In the data rows, 128 means zero.
Each pair is two rows. How far apart are they, by a hidden measure? 0 means very close, and 40 very far. Two or three weighted sums of its numbers give each row a place; it is the straight-line distance between the places.
[164 137 158 151 141 151 125  96 119 121 131 112 182 165  87 123  59  70
 114 147 128]
[153  88  79 109 152 136 102  93 160 159 131 179 182 147 158  72 172 156
 126  75 111] 17
[204 106 127 104 121 136 128 139 135 132 155  62 168  66 109  88 160 123
 170 127 103]
[176 108  97  68 126 149 113  94  99 174 149 147 138  93  91  88 205 184
 148 110 130] 5
[141 121  63 113 166 125 186  55 141 163  85 191 142 121  95 121 145 159
 117 101 125]
[136 154 162 147 148 156 133 103 101 111 128 126 159 131  74 115  69  92
 110 154 145] 13
[144 116 141 105 108 119 109 135 142 109 124 122 107 165 189 164 105 121
 119 136 137]
[ 76 181 168 164 130 108 168 122 118 109 107 147 118 118 113 126  75 125
 118 125 141] 12
[135  72 129 135 137 125 152 157 167 128 113 104  94 133 161 158 132  75
 137 136 110]
[160  80 100 143 154 155 112  89 144 162 102 140 174 215 124 123 102  88
 127 121 104] 16
[141  80 152 101 141 127  83 124 129 134 184  91 127 123 127 127 182 167
 130 122 129]
[105  93  90 130 159  98 143 103 178 165  84 189 131 194 142 123 111 140
 133  92 102] 25
[105 152 161 137 112  91 141 136 161  92 135  95 155 125 138 123 121 135
 109 143 135]
[132  96 134 145 117 114 128 160 148 123 132 107  73 138 182 158 131 103
 131 139 113] 18
[ 85 124 156 136 130 105 124 153 120 101 129 131 103 166 115 171 119 135
 121 143 134]
[168 108  65  83 150 134 167  63 136 173 105 179 184  88  99  78 153 168
 158  96 105] 16
[ 83 160 175 142 140 113 152 131 110 100 103 152 116 138 108 139  88 118
 110 136 155]
[ 93 126 130 128 116 101 103 153 130 111 132 148 101 169 179 158 121 121
 127 128 140] 17
[ 89 156 146 153 129 139 122 151 116 101 139  89 102 119 132 149 100 116
 132 145 140]
[131  97  41 127 145 135 133  89 150 179 118 163 132 145 105 125 178 154
 112 111 140] 14
[100 133 146 131 107  91 115 137 137 109 126 125  93 140 137 189 147 145
 133 130 135]
[128 135 143 156 100 119 117 158 129  97 154 110 142 122 169 146  90 106
 119 133 138] 11
[118 118 132 123 122 135  95 167 118 114 132 104  94 131 179 163 140 142
 122 133 128]
[127 136 118 153 113 138  89 130 129 110 141  99 131 118 184 160 136 121
 113 133 142] 10
[213  92 105 126 131 144 115 100 126 133 140  75 199  84 133 115 170 114
 146 133 107]
[157 177  82  82 107 122 188 103 113 137 126 149 100 109  87 110 141 145
 134 141 131] 14
[158  73  69 135 149 120 119  71 168 174 112 169 162 145 147 112 164 133
 127  99 118]
[106 105 110 145 125 137  90 164 144 143 129  96 129 218 161 119 131 117
 135 119 110] 18
[117  91 123 118 131 144 103 156 182 150 143 105 132 185 168 116 118  82
 120 114 119]
[138 159 145 136 105 133  87 163 101 112 150 129 168 125 166  66 119 146
 121 115 129] 23
[121  82 109 163 129 122 112 151 166 150 117 108 104 182 154 144 125 118
 132 133  94]
[117 120 141 149 115 122  87 151 129 116 139 105  94 116 179 150 162 129
 129 142 119] 13
[113 139 127 145 113 116 118 137 125 104 122 138 105 111 140 215 133 127
 120 129 129]
[117 158  77 133 160 124 191  57 125 140  88 190 158 145 106 122 109 151
 112 104 115] 16
[102 129 139 160 119 100 112 136 140 107 123 120  88 136 168 188 143 137
 119 128 128]
[123 126 137 150 111 131  94 167 115 121 156  90 113 137 157 153 139 117
 127 135 116] 6
[128 139 127 168 107 108 138 174 145 113 122 135  94 154 169 137  97  76
 130 131 102]
[146 121 128 137 112 133 107 169 119 104 159  82 128 110 166 119 132 115
 124 143 145] 3
[ 96 138 104 137 142 101 117 109 131 141  90 206 133 167 106 113 109 205
 130  85 140]
[118 163 136 157 100 113 107 174 116 112 123 135 115 142 185 116 112 117
 128 117 120] 9
[107 126 135 127 106 129 110 148 134 119 164 118  89 135 133 147 120 126
 123 153 139]
[103  79 167 118 164 146 135 118 125 141 127 117  94  81  66 129 171 147
 128 146 156] 10
[ 96 194 165 156 136 115 163 131 110 103 109 138 118 126 114 122  70 107
 120 117 144]
[110 189 144 152 116 125 141 159 100 107 115 158  96 113 145 119  93 107
 122 118 136] 6
[ 87 185 180 161 137 118 155 134 116 100 117 128 121 135 115 119  66 106
 121 121 137]
[129 172 118 103 138 137  91  95 107 140 149 163 185 142  97  63 131 187
 123  84 144] 11
[129 149 113  92 133 121 165  87 120 134 123 144  99 100  86 154 146 154
 103 159 148]
[111 163 159 100 127 129  88 128  99 121 147 142 151 145 101  73 133 170
 119 141 136] 21
[114 130 158 137 121 117 132 148 162  98 138 106 136 147 148 116  84 128
  96 144 142]
[118 162 140 102 125 143  82 151  87 116 156 112 149 112 130  87 150 164
 127 128 146] 2
[132 176 100 119 144 131 208  61 109 138  82 169 138  92  80 125 109 152
 126 121 125]
[140 121 144 150 116 145  98 170  95 110 140  92 115 132 162 137 144 118
 126 137 125] 24
[185 158  90  75 111 168 126 101 116 173 131 176 133  91  73  83 121 138
 152 120 112]
[ 99 107 122 168 118 145  89 156 144 143 122 130 119 201 150 141 111 102
 136 121 103] 20
[104  84 164 111 164 135 134 116 127 120 135  99 104  96  77 156 160 141
 139 156 137]
[220  89  94 113 135 143 129 104 122 147 131  92 198  74 113  96 174 123
 161 126 100] 18
[174 109  77  96 138 140 141  44 139 178 106 188 188 107 107  92 141 159
 141 105 111]
[ 85 169 140 130 110 118 164 114 122 116 136 142 108 106  88 108  74 164
 138 147 151] 8
[102 169 140 123 131 152 133 107 102 162 124 146 151 134  86 159  71 118
  99 120 143]
[141 126 122 162 114 126 113 151 108 110 125 103 111 156 173 172 130 114
 113 133 128] 18
[134 125 145 143 108 118 102 146 130 101 131  90 116 103 165 167 157 120
 127 138 146]
[118 184 141 136  86 121 137 155 120 115 125 164 107 120 135 104  93 134
 131 116 132] 3
[138 121 137 162 113 126  88 162 129 117 160  76 123 123 165 115 134 114
 133 135 135]
[131 121 143 150 112 134  93 158 115 111 144  92 116 142 169 142 141 116
 129 143 118] 11
[171 131  81  80 138 125 195  54 139 158 117 180 191  89  77  71 127 155
 151 107 110]
[129 152 154 113 123 141  72 161  84 116 128 127 130 127 150 109 151 141
 123 131 138] 27
[124 192 133 118 118 123  92 127  99 120 143 153 164 132 140  78 126 173
 125  90 132]
[163  74 151  85 157 151 154  99 138 144 152  73 147  43  70 120 177 144
 153 123 133] 22
[112 124 132 151 114 114 115 164 130 126 145 113  84 134  89 130 161 166
 122 152 118]
[133 149 119 114 118 145  72 133  98 122 153 101 117 134 157 132 175 137
 131 134 134] 8
[114 174 137 139  96 108 103 144 113 108 126 155 125 141 173 129 116 145
 123 109 132]
[162 138 129  94 133 149 118 137  89 125 144  78 137  95 101 109 190 122
 126 159 139] 21
[102 144 166 127 136 104 134 153  97  94 113 141  82 129 116 150 130 153
 121 145 141]
[ 90 122 155 140 123  99 141 149 131  93 109 120 132 144 119 179 117 141
 116 133 155] 3
[127 176 132  94 123 127  86 105 107 126 153 160 170 133 138  74 130 186
 125  88 145]
[171 113  68  77 141 127 176  63 146 170 116 182 174 102  95  68 139 165
 157 104 101] 9
[117 113 121 127 133 154  85 157 138 140 157  95 107 155 138 131 139 121
 114 147 114]
[140  63 106 135 150 142 100 139 153 152 134 115 145 201 139 114 151  91
 125 122 114] 8
[103  99 138 145 129 132 159 144 154 123 124 125  73 148 105 140 123 113
 119 164 117]
[193  88  74 101 157 139 177  56 146 152 107 160 200  84  99  85 168 139
 138 112 105] 22
[129 195 138  97 110 131 124 134 107 127 141 174 156 126 127  46  96 150
 133  95 131]
[ 88 188 169 158 138 119 165 127 108 108 106 135 108 116 108 125  81 110
 119 124 150] 9
[ 82 191 168 155 136 117 164 127 112 107 112 129 108 115 108 128  83 113
 123 123 146]
[129  92 136 142 123 131 164 154 166 142 109 118  83 100 133 165  88  88
 151 145  93] 10
[204 103  56 102 126 144 145  83 141 142 144 123 175  79 113 116 191 148
 144 130  87]
[174  81  71  92 110 125 172 124 161 169 120 155  95  90 132 138 170 118
 151 119 108] 22
[139 102  79 183 134 129 113 121 143 154 123 142 110 190 124 160 132  94
 107 130 119]
[148  99 132 139 121 120 144 148 144 114 107 135  98 171 141 185 106  71
 130 140 108] 25
[107  98 112 127 129 135  85 119 181 150 155 142 129 199 144 128 121  92
 128 124 112]
[163 129  51 100 131 127 172  52 140 170 103 163 186 101  91 103 161 170
 142 111 111] 36
[197 104  79  83 142 157 152  42 130 165 119 159 188  79  89 112 149 149
 147 111 116]
[ 88 156 174 146 127  75 158 117 123 105  96 147 120 111 100 157 121 144
 120 135 151] 13
[212  78  91  98 136 129 145 106 148 146 145  98 196  84 110  78 167 148
 160 117  95]
[131 122 114 104 121 125  94 159 138 111 139 104  96 152 171 155 144 119
 131 145 127] 20
[130 118 138 101 119 100 117 166 117 116 111 121 108 133 132 180 158 122
 120 141 153]
[171  98  78  66 142 135 156  76 150 175 120 173 175  83  93  67 153 169
 166  98 107] 16
[ 96 105 104 127 141 111 162 120 176 158  94 188  84 179 130 155  90 123
 119 111 113]
[ 95 173 146 123 116 102 166 126 128 110 114 156 100 114 109 145  72 162
 117 131 149] 21
[146 120  52  96 127 156 105  81 142 185 135 145 117 109 105 139 176 172
 146 106 124]
[126 113 106 143 118 111 162 122 183 146 138 128 108 181 138 175  94  66
 122 117 108] 13
[131 126  65 116 165 123 181  50 148 159 101 202 169 139 100 108 117 145
 128  91 110]
[ 70 111 145 112 122  98 129 141 144 116 102 169  99 181 137 125 145 156
 133 144 122] 33
[132 134 135 146 107 122 123 154 123 108 112 108  98 124 140 180 130 135
 113 146 134]
[137 128 144 118 121 120  76 138 108 129 129 106 114 142 110 174 147 120
 147 146 134] 15
[100 126 159 140 112  87 117 146 137 111 128 125  94 133 177 175 121 147
 124 126 127]
[128 112 143 130 122 136  90 157 107 124 134 106  81 124 158 148 172 125
 128 145 132] 11
[ 97 119 151 133 123 112  89 166 117 112 121 133  97 154 156 153 136 130
 133 138 133]
[ 97  87  74 163 139 106 126  92 160 160 102 187 129 181 153 126 126 126
 132 114 132] 26
[100 173 175 149 126 109 142 116 107  99 114 161 151 105 118 106  95 139
 103 130 157]
[142 105 152 136 131 141  94 173 131 109 125 104 135 139 143 159 128  92
 112 137 129] 17
[ 81 140 187 146 160 130 164 114 130 105 133  89 124 106  73 130  78 125
 127 140 156]
[135 136 119 162 103 105 105 149 130 110 140 111 115 144 163 178 136 124
 117 128 122] 13
[114 149 126 152 110 104 145 155 157 108  89 156 125 185 160 148  87 102
 109 109 128]
[128 114 150 154 113 108 118 153 144 105 134  84 101 107 184 160 165 122
 122 128 129] 10
[205 112  73  81 142 152 142  74 123 150 137 141 198  73  97  62 184 169
 146 112 105]
[ 99 156 136 124 111 108  86 134 127 109 148 148 125 177 166 124 120 167
 120 107 137] 20
[112 156 115 143 116  98 127 163 137 138  83 171 133 204 169 114  81 109
 128 106 104]
[194  76  81  78 125 137 125 117 152 165 149 130 151  94 119  78 180 157
 164 112 100] 15
[130 112 142 128 119 134 106 178 106 114 144  86 117 114 159 143 153 123
 123 141 136]
[ 92 162 157 160 126  94 147 114 140  89 112 114 135 114 136 173  92 149
 114 125 145] 18
[111 128 153 177 133 158 111 159 131 111 158  98 142 151  89 114  80 100
 114 142 127]
[ 97 127 175 134 161 150 147 123 101 128 104 118  71  64  75 145 152 128
 128 143 164] 10
[134 122 104 138 119  89 178 118 174 119 105 109  80 112 126 188 157 119
 126 138 128]
[108 152 143 167 106 109 120 144 130 101 132 130 107 162 122 156 117 128
 114 140 123] 5
[179 101  70  86 149 130 169  64 146 167 111 169 196  85  92  73 153 166
 157 100 103]
[100 144 164 150 134 145 120 156 117 105 145  87  99 101 122 138 108 106
 123 146 151] 13
[101 141 164 123 119  96 123 149 138  99 132 128  87 132 106 138 144 149
 121 153 138]
[135 141 151 159 102 119 103 154 116  95 146  94 122 114 181 120 141 123
 130 135 132] 21
[140  73  72 136 153 111 129  86 177 162 117 179 154 144 150 106 175 148
 123  83 117]
[119  90 110 167 123 112 107 148 165 134 129 135 124 209 168 149 133 101
 122  98 114] 9
[206 133 128 145 141 162 140 107  94 122 139  83 197  89  97  98 106  72
 141 143 115]
[123 140 132 139 105 113 111 132 131  91 139 115  97 108 179 180 136 142
 127 126 143] 7
[151  91 160 128 152 159 109 117 117 120 162  55 171  80 107 101 180 130
 129 131 144]
[154 126 146 130 120 145  90 133 105 122 123 104 124 144 147 179 126  93
 120 138 141] 10
[133 188 151 116 141 143 109  89  98 116 129 156 187 120  96  70 106 177
 114 100 142]
[102 149 162 122 125 141  86 149  74 120 142 132 122 129 145 116 156 145
 119 125 146] 12
[142 116 156 158 119 131  92 156 117 108 160  75 119 118 149 129 152 127
 127 139 126]
[119  94 138 151 142 104 194 138 162 122  94 115  81 113 127 178 116  86
 137 139 115] 8
[ 93 156 169 139 139 130 149 132 100 105 106 147 117 111  86 134  88 134
 110 147 158]
[203 131  85  98  94 126 148  72 143 144 148 162 138 118 132 154 108 115
 124 125 123] 16
[147 116 136 125 116 142  82 150 130 118 162 111 117 175 165 131 108  92
 129 136 123]
[132 182 109 100  86 104 153 137 139 136 123 185 116 109 160  97 102 142
 137 107 112] 12
[139  51 153 100 179 152 128 114 140 145 135  88 146 127 117 127 158 107
 127 122 138]
[105 164 154 118 119  99  74 131  99 129 141 130 154 145 139 124 165 175
 125 106 128] 5
[109 145 139 134 102 108 104 173 109 121 127 140  98 158 178 125 119 135
 130 128 124]
[117 150 167 160 130 125 143 133 117  91 120 131 117 144 111 137  69 107
 111 154 140] 16
[180 140 134 132 144 165 136  94 105 126 125  99 180 133  85 144  80  63
 122 147 131]
[154 146 120 117  80 104 143 108 120 126 115 124 173  53 112 161 162 144
 142 141 136] 10
[144 146  99 114 132 136 150 149 109 116 114  96  85 121 100 173 145 136
 114 151 142]
[158 144 164 141 139 140 110 107 115 110 138 114 159 162  82 135  73  85
 119 155 128] 5
[122 162 125 120 107 146  92 136 117 117 144  90 126 153 139 137 129 133
 125 140 141]
[150 116 149 154 118 133  82 163 120 116 132  95 116 119 168 127 155 113
 127 145 114] 5
[ 89 157 147 148 125 139 128 165 105 106 141 113  80 112 132 143 101 136
 122 132 149]
[105  98  75 147 152 104 135  86 170 168  98 197 139 188 121 122 113 144
 130 100 113] 23
[112 129 153 158 129 140 103 168  99 116 134  93  89 120 141 148 141 107
 130 142 136]
[129  53 110 123 170 130 113 101 172 169 139 124 153 174 125 101 167 122
 135  97 117] 12
[124  86 123 153 139  99 175 147 178 132  89 140  77 139 152 168 107  97
 134 125 101]
[128 103 156 131 117 134  92 170 121 120 132 108 103 146 164 124 180 105
 132 139 115] 16
[141  83 141 120 150 153 102 119 126 126 149  72 119 110 106 157 172 119
 141 148 133]
[102 145 149 125 121  96 135 132 118 100 118 127 148 138 140 180 110 118
 107 135 159] 9
[122  96 137 149 135 103 140 163 147 118 110 110  91 145 161 177 134  77
 126 138 122]
[107 108 134 121 108 130 110 155 161 133 149 107 107 206 123 116 125 124
 134 143 110] 16
[111 133 161 111 113 113 115 153 143 100 144 119  91 157 140 134 112 119
 125 150 142]
[133 134 115  50 139 140 174  76 153 181 142 158 168 100  48  72  86 152
 162 101 127] 6
[194  97  87 115 106 146 143 136 148 152 167  93 165  75 102  72 159 136
 156 130  97]
[179  69  82  89 135 137 111 119 166 169 153 109 156  88 128 101 180 153
 157 105 107] 13
[177 121  57  73 135 134 167  68 132 177 124 171 183 114  81  77 151 154
 149 108 111]
[116 110 139 141 123 135  87 168 142 134 137 105 115 172 184 107 150  88
 132 130 105] 27
[ 88 146 166 170 130 125 139 145 144  97 130 109 137 137 134 128  83 106
 101 140 137]
[110 160 133 128 105 100 122 162 124 108 117 157 102 153 187 140  98 129
 124 112 134] 8
[ 88 140 143 153 128 126 172 142 135 116 120 140 128 148  78 162  57 127
 102 123 150]
[ 86 167 152 161 114 124 116 161 126 101 145 129 119 156 145  94  79 117
 133 132 123] 18
[177 132  69 108 147 136 201  59 125 148 115 157 198  94  65  80 132 143
 132 128 108]
[ 86 157 172 150 139 137 134 154 118 102 128 123  99 123 108 125  92 107
 112 144 150] 29
[102 157 136  84 113 155 144  98  94 151 124 184 113 111  80 162 134 134
 124 126 141]
[ 85 163 129  93 118 177 129 113 100 144 135 166 138 139  68 135 102 133
 124 125 146] 10
[128 100 139 142 137 158 111 166 113 115 124  88 104 118 125 133 158 131
 114 153 143]
[127 115  96 110 113 170 124  88 125 168 155 182 150 119 146 122 147  95
 101 106 154] 3
[138 124 118 115 126 142 113 161 116 124 135  75 133 158 145 114 149 120
 108 151 145]
[128 166 131 114 112 141  90 128  97 116 147 106 151  76 146 127 161 172
 120 115 160] 14
[ 86 150 162 139 130 130 149 141 113 105 103 140  88 101 117 140 114 140
 108 147 158]
[179  83  70  80 144 131 142  91 152 175 123 150 179  87 108  74 163 168
 169  98 101] 13
[132  94 140 140 122 146  80 144 169 147 143 113 129 186 176 100 117  91
 125 114 120]
[106 141 175 152 118 102 142 151 117 106  97 149  95 122  93 142 126 137
 114 142 153] 30
[120  85 143 159 136 100 172 151 169 119 105 105  90 124 133 161 119  91
 135 144 116]
[ 91 154 169 127 114 100 142 136 138 101 115 120 106 126 104 136 121 153
 118 148 152] 11
[129  91 120 159 123 123  74 140 154 156 157  97 130 178 160 124 137 113
 134 115 119]
[127 130 146 115 124 139  94 153 115 130 133  93 115 112 112 145 152 134
 119 162 132] 30
[101 140 163 143 131 135 119 170 124 105 148  82 100 130 135 125  93 113
 129 146 139]
[127 129 136 139 117 131  88 139 122 107 137  94 107 116 151 172 139 138
 127 145 138] 7
[179 131 147 142 156 161  94  99  83 126 129 107 172 130 101 127 111  68
 130 145 135]
[104 114 138 136 129 170  80 138 105 154 155 132  85 120 124 142 145 121
 121 136 140] 16
[ 87 177 160 145 122 103 171 119 124 111 113 162 119 139 111 105  42 129
 132 128 144]
[102 104 142 167 116 107 134 144 150 119  91 170 100 162 144 163 102 137
 120 135 104] 7
[138 110 155 141 125 135 116 179 128 102 138  93 109 107 162 128 150 113
 109 143 129]
[ 83 189 170 161 142 119 168 126 106 112 105 135 123 115  90 118  61 126
 128 123 135] 11
[ 82 162 166 161 124  99 150 149 134  94 119 119 130 153 117 124  74 127
 121 137 134]
[226  96  99 116 142 152 130  91 122 145 141 104 210  82 111  85 150  95
 152 127 102] 11
[126 140 127 153 116 112 125 141 131 101 132  77 126  97 157 181 138 123
 116 134 150]
[ 84 169 169 148 130 138 111 136 121 108 135 132 107 150 119 130  97 111
 113 141 131] 16
[117 186 141 103 129 126 110 101 102 120 145 165 168 114 115  60 110 193
 129  94 150]
[ 98 112 147  96 146 112 137 151 151 123  98 136 105 182 111 178 126 114
 104 124 153] 29
[ 87 137 161 133 111  90 147 140 146 104 133 153  97 155 134 134  82 130
 120 137 151]
[ 80 182 162 158 140 112 160 116 103 105 112 137 106 103 103 136  89 137
 123 131 152] 15
[188  99 124 153 126 148 100 120 122 120 148  58 175 105 158 112 150 109
 145 135 115]
[212  87  87  85 129 131 156 108 151 150 146 109 175  69 104  66 168 148
 164 123  97] 15
[169 106  85  58 139 148 154  91 148 179 133 169 176  92  83  66 128 158
 170  98  92]
[143  77 157 149 128 139 109 157 118 117 151  81 128 103 156 125 166 130
 119 136 135] 6
[129 105 116 156 119 124  74 152 155 136 144 108 124 189 173 112 152 121
 137 119  97]
[ 92 135 151 125 120  88 105 159 127 120 136 109 131 154 147 156 124 127
 121 144 135] 22
[ 90 183 165 153 136 124 165 117  99 112 103 144 100 102 112 127  95 119
 116 126 160]
[136 120 146 163 118 129  90 168 123 109 145  87 111 116 163 134 152 113
 127 139 121] 12
[ 92 162 150 149 121  94 153 124 131  91 120 132 115 115 115 153  94 151
 116 141 152]
[105  72 165 108 152 109 117 143 146 134 114 109 110 129 125 165 174 129
 122 139 135] 27
[ 94 144 145 170 133 107 206 113 135 107  90 143 106 127 117 157  87 110
 113 136 130]
[138  76  67 129 141 109 111 100 173 161 119 159 149 158 169  99 192 151
 132  98 109] 35
[138 106  68 124 166 118 190  51 164 155 101 192 173 136 104 109 112 136
 132 100 101]
[123 128 155 108 126 104  92 143 123 118 107 124 101 187 134 174 161 107
 132 138 126] 36
[117 130 150 138 124 149  71 159  89 124 135 119 118 155 138 136 145 143
 125 133 119]
[161 117  64  81 150 149 166  60 130 174 111 177 194  95  87  76 149 164
 150  99 107] 16
[139 116 138 117 110 128  87 153 126 127 139 106 111 178 172 136 124 106
 130 141 129]
[200 129  77  75 120 124 195  71 133 150 122 151 180  77  88  80 148 158
 148 124 105] 38
[115 195 152 120 138 138 116  96  92 119 128 161 169 119  88  77  95 174
 124 105 142]
[101 168 166 154 129  99 153 130 108 103 112 145 141 119 113 141  73 147
 101 127 150] 8
[ 92 159 154 163 109 112 134 164 124  99 113 148 107 126 148 125  95 137
 113 131 137]
[153  68  91 117 138 155 176 122 148 165 103 147  88 103 116 163 147  92
 140 133 104] 6
[131 107 142 139 121 131 107 173 136 106 135 112 123 160 186 144 123  77
 123 129 119]
[152  59 106 127 171 155 104  94 148 157 139 132 183 133 113  61 180 157
 135  91 124] 12
[158 116  99  93 151 127 213  52 144 144 126 124 171  77  51 100 143 169
 135 131 123]
[175  92  69  79 144 131 144  68 158 173 126 164 193 113 111  73 139 163
 160  96 105] 32
[122  94 136 148 124 112 141 160 156 117 124 119  73 125 169 167 124  92
 133 142 112]
[156 125  64  77 113 126 135 107 164 172 163 175 144 187 114  72 145 137
 132  93 108] 9
[ 95 190 154 146 130 128 170 111  94 121 112 150 100 106  98 116  82 119
 127 128 157]
[129 109 148 117 120 137  91 165 118 132 136 107  75 121 167 139 173 128
 127 139 127] 19
[124  85 130 144 132 112 151 159 170 122 125  93  92 131 155 158 144  82
 136 140 108]
[ 95 167 149 117 146 143 197  77  97 144 103 157 152 102  51 123  76 140
 131 112 151] 19
[ 95 157 174 143 134 132 135 170 144  94 152 113 115 139 133  95  48 101
 128 129 125]
[112 103 156 129 116 135  98 156 119 127 153  92 141 154 160 132 149 113
 120 142 120] 7
[ 89 189 159 157 128 118 168 114 102 116 105 147 101 103 108 131  95 122
 121 125 151]
[160 108  82  74 130 138 181  86 136 175 106 178 154  81  60 134 134 137
 165 120  96] 13
[123 124 143 144 110 100 115 162 127 108 136  98 112 105 180 148 151 134
 118 143 132]
[121 114 145 133 118 133 107 155 106 108 147 128 108 157 178 138 119 105
 114 141 141] 4
[118 154 136  79 118 139  80 140  96 135 151 141 146 158 142 108 148 160
 111 111 148]
[ 93 152 170 161 125 111 150 143 134  89 133 143 117 132 131 135  59 118
 108 125 152] 19
[127 128 141 137 114 104  98 144 134 114 130 131  91 167 155 170 120 103
 125 143 128]
[ 85 104 181 119 150 108 136 144 130 101 121 108 131 130 101 145 120 136
 120 149 159] 18
[148 160  74 130 126 129 213  75 131 136  86 167 114  87  94 125 133 140
 124 137 118]
[148 118 148 164 120 128  99 170 113 111 146  71 142 106 158 127 153 110
 125 137 121] 20
[124 191 143 113 129 138  96 118  86 120 136 156 173 112 121  65 131 173
 130  91 140]
[132 121 147 176 121 132 111 154 117 101 141  64 132 109 157 121 159 124
 124 143 129] 6
[ 84 164 172 172 141 118 125 155 147 108 130 118 129 174 124  98  50  94
 128 117 124]
[134 184  95 107 131 126 206  85 110 131  95 169 121 105  80 130 103 157
 124 119 131] 36
[124 108 137 137 117 132  92 168 119 122 130 107 112 168 155 142 153 115
 125 145 117]
[ 80 185 173 151 133 112 158 134 121 102 128 131 121 135 116 109  51 115
 131 123 138] 16
[ 92 131 123 131 122  84 154 115 142 133  92 175  86 125 114 172 134 180
 122 138 123]
[121 137 145 141 117 114 123 157 111  98 123 136  94 121 139 176 114 132
 111 140 145] 2
[106 106 145 113 143 137 140 125 122 108 164 119  88  83  94 156 137 150
 116 157 155]
[ 79 179 119  98 126 145 144  89 121 167 109 183 124 131  98 117  66 140
 156 104 133] 25
[137 128 140 158 108 128 101 149 123 106 152  71 116  85 158 141 161 136
 132 136 138]
[ 92 152 145 135 126 149 145 131  85 113 114 160  92  83  99 126 134 153
 118 150 154] 12
[120 187 116 132 128 116 196  80 106 129  99 146 153 100  78 132  88 161
 120 125 136]
[116 179 161 102  87 137 133 133 119 131 144 140 139  98 125 107  65 145
 128 118 150] 27
[128 149 129 120 103 140  74 142 118 115 152 120 114 136 162 136 129 152
 126 133 131]
[ 92 189 156 146 136 119 178 110 100 116  99 156 112 100  99 129  80 126
 122 122 152] 17
[110 130 134 136 110 111  92 142 150 117 128 107  85 138 179 162 165 131
 129 126 135]
[ 82 146 122 140 140 125 155 116 138 155  90 212 110 167  80 126  68 150
 120 105 119] 3
[112 162 124 113 102 114 101 135 124 122 152 103 162 117 142 101 130 170
 119 143 146]
[179  72  67 101 143 133 124 101 162 176 129 140 173 104 130  79 166 151
 163 101  95] 13
[ 85 154 139 125 131 110 187 100 111 134  80 181 112 106  79 144  97 178
 128 127 139]
[131 104 145 142 123 120  94 173 117 119 135  87 122 131 158 135 160 114
 132 147 121] 19
[135 115 134 145 117 125 107 172 111 123 141  79 132 170 151 142 138 108
 125 140 117]
[119  96 147 115 135 103  95 148 125 134 140  86 128 142 130 173 168 119
 128 136 146] 10
[105 126 135 164 127 118 108 162 139 106 138 117 119 166 155 176  86 103
 115 120 133]
[133 148  87  99 154 130 190  58 109 142 107 129 160 103  48 146 160 170
 123 127 139] 31
[136  58 102 144 148 129  95 123 161 166 129 112 138 161 144 122 186 122
 129 117 114]
[138 116 149 162 111 127  97 153 142 101 151  77 121 105 169 132 157 118
 131 136 122] 19
[211  74  78 107 146 134 140  94 140 154 128 112 197  86 121  87 177 145
 157 112  94]
[193  82  66 101 154 138 159  75 148 162 120 152 194  94 108  66 160 146
 154 111  92] 2
[138 126 142 148 126 136  78 135 124 111 121 103  93 144 168 169 143 118
 132 140 115]
[124 167 130 150 102 113 119 167 120 111 111 151 111 160 177 127 104  98
 126 122 112] 4
[104 100 150 128 121 132  90 170 150 129 143 111 155 183 139 112 132 111
 118 134 116]
[136 116 157 159 117 130 107 179 118 110 144  82 125 124 163 109 140 100
 125 140 126] 19
[115 118 154 134 136 144 100 164 115 109 136  95  84 113 144 137 145 130
 120 150 142]
[139  82 138 130 150 137 108 136 111 119 155  64 145  89 119 142 171 144
 134 145 137] 14
[207  78  92  90 136 133 147 111 152 154 139 103 183  72 103  76 168 144
 169 116  97]
[217 107  91  82 120 150 151  97 136 158 150 129 180  71  89  60 141 129
 164 126 100] 3
[113 153 146 125 108  94 109 167 135 115 121 135  84 162 172 141 128 130
 123 125 120]
[141  98  91 104 177 135 146  49 139 167 111 171 165 117  71 112 177 179
 121  94 129] 16
[125 123 147 142 112 138  98 162 127 108 148  74 133  82 157 125 175 132
 126 139 133]
[ 88 149 148 141 117 102 122 160 129 109 149 100 113 139 147 162 101 130
 122 133 134] 5
[ 80 173 157 146 138 118 153 137 109  98 119 125 117 133 103 132  90 116
 119 139 156]
[144 154 152 155 125 132 116 112 116 103 119 102 169 159 109 142  94 106
 112 157 122] 4
